(in the rows, 100 means zero)
Each path is a new rotation, seen through one point. The rows after it are directions, each followed by how far the rotation turns it, in degrees per step (0 if it stays put).
Each turn is a multiple of 5 degrees from 10 to 175, or 0.
Each row of a path follows its step; steps can be skipped.

step 0: 119 57 96 83 83 88 89 107 87 90 70 91 79 97 104 112 120 85 127 139 104
 82 111 89 94 90 72 107 84 93 96 92 117 110 73 98 112 88 98 81 104 89
 102 90 73 131 107 115 121 105 125 80 69 116 92 141 94 91 96 111 103 118
 107 101
step 1: 91 98 60 101 98 111 63 132 81 115 92 98 97 80 121 67 98 95 124 124 104
 77 100 126 100 93 120 104 107 99 107 84 117 102 112 108 83 121 75 100
 92 131 94 97 105 142 83 66 100 113 99 97 86 89 103 82 96 99 122 128 118
 113 93 119
step 3: 99 78 74 106 81 114 85 102 101 74 64 82 75 94 105 126 102 102 119 109 79
 102 118 118 84 95 105 88 81 99 95 118 108 96 65 120 109 93 111 92 72 92
 83 93 104 123 95 93 90 102 122 127 69 105 105 134 118 83 68 109 89 105
 86 129
step 4: 66 103 67 108 88 103 63 89 56 106 99 88 73 52 128 94 98 87 115 97 78 84
 86 105 119 94 105 109 106 100 107 71 128 88 103 90 112 98 102 115 97
 104 119 93 78 107 92 105 84 104 89 78 110 85 97 97 82 90 112 118 97 93
 80 137
step 5: 71 92 121 85 98 63 84 90 74 71 61 96 105 91 76 123 93 116 91 121 132 84
 91 113 95 107 116 104 93 105 80 82 102 135 81 92 76 77 98 110 108 110
 94 90 92 101 73 82 86 113 114 80 104 93 108 122 89 116 101 96 107 131
 98 121
step 6: 123 100 94 101 84 110 99 78 84 101 77 67 99 107 136 66 100 97 98 125 80
 101 110 110 94 71 91 105 73 113 73 113 112 102 77 104 74 106 90 97 58
 98 82 116 82 116 64 88 102 100 108 114 103 100 100 132 114 109 84 118
 104 110 82 119
step 7: 81 112 99 121 92 111 96 104 51 114 97 90 87 87 105 112 89 83 131 114 76
 96 99 107 125 93 121 116 93 64 117 85 131 109 106 72 112 94 133 81 88
 98 79 95 80 89 80 92 127 100 99 67 69 104 110 95 95 110 111 110 110 116
 81 110
step 8: 95 85 86 102 77 70 96 111 85 82 80 78 127 97 96 139 82 102 109 106 109
 101 118 128 107 116 87 106 82 133 117 79 104 106 82 115 89 89 69 78 102
 112 85 112 99 113 89 110 85 133 117 81 86 78 112 101 76 102 103 105 101
 142 80 101
step 9: 95 106 91 88 79 100 98 100 81 93 85 83 104 109 96 78 133 112 124 122 84
 74 108 82 98 81 97 129 116 119 81 67 110 106 70 98 111 125 79 111 64 85
 104 116 74 140 103 108 109 93 102 104 75 81 87 123 119 104 100 108 118
 101 88 126
Speeds:
104 109 102 102 97 109 104 104 105 94 99 104 102 107 96 100 96 103 95 98
 100 100 106 92 100 99 100 100 96 97 92 91 100 97 91 98 96 92 98 105 100
 97 102 99 101 109 94 104 94 93 108 100 100 100 98 106 101 101 99 106 98
 98 97 93 | 115
97 99 92 99 107 103 100 99 101 98 97 101 102 99 102 105 97 96 92 99 99
 95 92 95 92 97 101 97 102 100 104 94 102 102 95 99 107 101 105 103 99
 98 96 96 95 101 105 101 95 105 103 109 108 88 101 102 101 110 95 93 95
 94 99 103 | 55
103 99 106 97 98 109 93 101 92 98 102 98 92 110 102 108 99 100 105 97
 102 100 99 102 94 99 102 108 88 100 107 104 100 97 101 100 99 97 102 95
 99 94 103 97 94 105 100 100 106 102 97 106 106 102 97 97 98 102 103 106
 103 90 105 102 | 110
99 102 91 101 98 104 98 105 105 99 107 98 96 102 103 94 99 86 100 97 105
 97 104 91 98 105 102 101 102 96 102 96 102 95 105 92 102 94 100 99 102
 98 94 90 102 97 95 94 97 108 96 96 98 105 96 96 93 97 100 101 99 105 98
 106 | 115
99 98 103 97 93 96 94 104 96 104 104 91 110 100 106 103 104 97 108 106
 103 94 97 98 100 106 99 107 107 102 96 96 102 105 101 99 93 100 101 105
 102 102 107 94 106 105 107 104 93 100 104 99 104 101 94 101 99 97 92 98
 99 95 106 96 | 85
107 106 100 90 102 103 99 100 97 107 96 100 92 107 95 96 102 100 98 96
 94 98 98 97 88 104 103 108 106 103 101 99 96 106 104 109 95 98 105 106
 95 108 96 104 97 100 100 98 98 100 98 95 104 102 106 100 101 99 97 103
 97 108 98 95 | 90

step 0: 80 112 109 78 132 68 111 58 112 105 120 126 77 126 82 118 64 80 110 96
 135 110 87 109 125 106 89 110 99 120 93 90 109 84 125 106 99 85 87 86
 102 134 109 69 84 124 90 86 125 71 102 90 111 104 123 112 78 114 78 81
 95 103 86 100
step 1: 90 88 89 80 104 81 90 49 92 90 125 117 116 107 102 121 114 77 93 146 107
 143 102 98 126 95 109 110 98 104 106 93 91 84 135 98 132 93 132 99 92
 105 89 125 87 113 119 110 112 105 111 99 96 80 50 99 123 103 109 93 87
 72 94 120
step 2: 88 110 84 100 90 97 77 120 66 115 98 124 88 94 95 96 78 93 104 98 135 90
 129 107 104 109 93 92 124 86 87 100 92 99 102 111 97 108 108 122 115
 137 87 102 70 79 94 115 86 104 132 106 99 99 68 106 144 86 108 85 89 79
 33 114
step 3: 106 116 96 96 105 120 119 106 80 121 60 109 101 89 107 126 85 65 114 107
 111 84 113 112 114 109 100 100 80 98 135 48 69 75 122 93 103 111 104 71
 112 92 110 80 136 94 71 101 72 118 99 107 85 109 78 100 91 105 77 94
 111 80 63 93
step 4: 109 92 92 94 95 98 105 104 85 93 99 95 97 84 110 71 130 85 134 142 100
 95 149 115 125 101 94 85 88 92 135 73 106 70 93 68 66 100 77 85 85 100
 91 106 97 96 107 107 108 72 89 70 108 117 118 71 95 117 113 83 73 74 96
 107
step 6: 69 77 88 116 97 97 127 59 96 88 111 95 135 96 85 114 91 101 115 111 111
 99 101 81 110 82 112 114 118 107 69 65 95 80 104 108 88 110 108 91 122
 121 119 106 111 104 76 109 121 95 109 107 103 81 130 140 95 133 71 60
 82 92 106 130
step 7: 90 98 62 108 89 111 86 79 90 79 137 110 129 97 112 88 105 102 96 120 102
 92 129 93 119 85 83 144 111 124 92 87 88 131 107 95 92 112 95 101 98
 103 118 74 72 89 118 120 76 97 103 121 84 76 40 91 89 100 97 84 76 90
 108 117
step 8: 75 122 62 103 71 111 145 120 76 134 108 124 100 110 69 109 96 80 117 103
 116 85 141 78 100 91 103 109 98 101 88 88 83 146 86 99 101 88 94 121
 103 110 87 77 106 97 111 79 91 110 98 104 116 87 98 101 117 78 93 103
 114 55 87 80
step 9: 86 112 95 107 106 100 109 109 102 80 111 141 84 90 126 131 89 78 97 92
 100 125 124 100 113 43 104 102 79 97 122 62 121 101 101 67 82 90 80 87
 102 88 110 87 133 107 86 71 77 63 115 92 111 111 101 119 89 105 92 101
 118 88 78 87
Speeds:
97 98 94 98 102 97 105 101 97 97 100 100 107 103 102 98 101 90 104 94 96
 106 88 101 110 99 103 94 94 101 94 105 97 93 99 99 95 105 101 99 100
 100 105 100 107 97 100 96 95 100 97 103 109 98 97 103 89 106 102 103 98
 103 93 100 | 125
98 105 106 101 99 97 104 107 106 99 101 96 95 108 103 99 107 98 98 103
 106 98 91 107 104 100 98 108 97 101 105 94 104 99 101 102 96 102 97 103
 104 95 100 108 97 104 106 101 99 103 106 104 102 96 111 102 101 105 95
 105 86 100 100 99 | 65
94 96 102 103 103 104 100 94 104 97 102 98 103 98 93 103 98 95 94 100 98
 96 104 97 109 95 99 98 101 108 88 104 108 103 105 92 100 100 98 108 104
 101 101 93 95 104 104 93 100 107 103 102 94 99 104 99 95 95 98 103 96
 96 106 94 | 45

step 0: 124 125 99 111 102 119 104 124 92 127 105 103 98 98 117 88 77 88 111 89
 137 81 85 80 114 105 78 94 60 80 135 84 90 104 89 108 117 78 109 98 98
 71 104 126 92 91 101 116 119 113 119 128 117 131 119 109 102 101 84 101
 109 104 85 104
step 1: 96 102 102 112 111 95 96 78 104 87 91 105 103 88 85 104 66 112 142 110
 106 99 105 122 81 107 83 89 99 114 119 112 144 65 106 88 99 95 113 82
 94 108 82 102 113 121 120 136 115 114 65 114 128 102 89 103 87 102 123
 110 92 122 117 80
step 2: 84 100 89 122 117 109 111 106 77 123 109 91 110 79 93 99 129 102 103 106
 118 98 113 92 125 88 94 107 92 126 108 77 96 78 117 100 112 111 116 94
 109 114 101 104 122 131 84 104 130 90 107 123 111 75 109 80 123 89 64
 62 101 73 128 120
step 3: 96 99 133 123 75 102 90 95 98 105 110 93 99 76 79 115 102 127 102 81 99
 70 102 111 130 110 88 83 96 109 102 82 101 113 89 94 94 66 76 96 87 109
 79 90 132 105 142 86 120 122 117 89 87 130 113 97 101 85 115 102 86 85
 90 74
step 4: 91 95 111 104 139 112 124 98 103 119 84 115 75 101 71 107 93 94 64 105
 107 94 114 127 82 83 100 104 100 103 117 86 137 93 74 117 134 93 114
 105 126 93 87 114 90 100 69 103 106 92 88 97 89 113 138 88 120 80 120
 102 111 101 107 82
step 6: 100 122 114 114 70 113 121 87 87 111 97 96 72 85 91 110 111 118 93 69
 117 142 126 87 89 92 107 122 107 106 91 72 117 111 96 86 89 62 97 99
 115 103 93 89 83 123 91 136 98 119 80 87 118 105 93 107 113 111 100 121
 120 88 104 116
step 7: 93 104 128 112 101 116 104 124 84 106 94 136 85 89 81 114 74 89 81 98 82
 75 131 81 108 93 95 84 123 105 119 119 104 87 100 86 89 111 78 147 69
 95 98 110 91 117 81 104 124 101 113 88 99 82 95 103 99 117 85 84 68 114
 109 94
step 8: 114 110 112 91 82 109 115 94 107 110 122 88 131 109 108 123 93 129 109
 101 94 130 121 112 81 107 106 123 123 122 97 79 103 122 82 123 130 113
 79 122 105 113 107 142 121 115 109 79 116 87 103 116 121 104 111 102
 113 121 98 98 114 116 85 75
step 9: 104 97 146 104 90 102 102 91 107 88 82 112 82 93 108 68 117 115 121 125
 58 110 128 131 92 106 92 80 106 73 96 92 94 102 109 90 88 90 131 142
 119 109 96 110 108 97 81 107 103 96 80 84 90 102 96 90 106 95 87 85 97
 67 81 106
Speeds:
100 98 101 109 104 98 96 103 106 104 101 99 91 99 99 105 92 102 99 90 99
 99 94 102 97 104 97 93 107 101 92 99 98 104 105 103 109 102 95 96 100
 100 94 103 96 104 99 101 100 106 110 95 96 98 101 98 92 100 90 102 101
 98 101 107 | 95
95 103 98 99 104 95 111 98 99 93 104 97 104 104 103 105 95 98 97 103 98
 97 100 97 96 105 103 103 96 103 101 99 100 91 101 99 105 106 88 99 106
 101 93 105 102 98 91 98 98 98 95 102 95 99 99 100 93 104 103 96 91 99
 111 99 | 120
105 108 103 96 98 107 105 99 99 99 102 99 103 97 103 105 94 112 99 105
 102 96 96 95 98 100 94 96 99 97 98 102 98 108 97 101 102 107 105 107
 103 101 100 96 94 106 98 107 96 96 99 102 105 92 98 100 95 108 104 98
 94 98 89 103 | 40
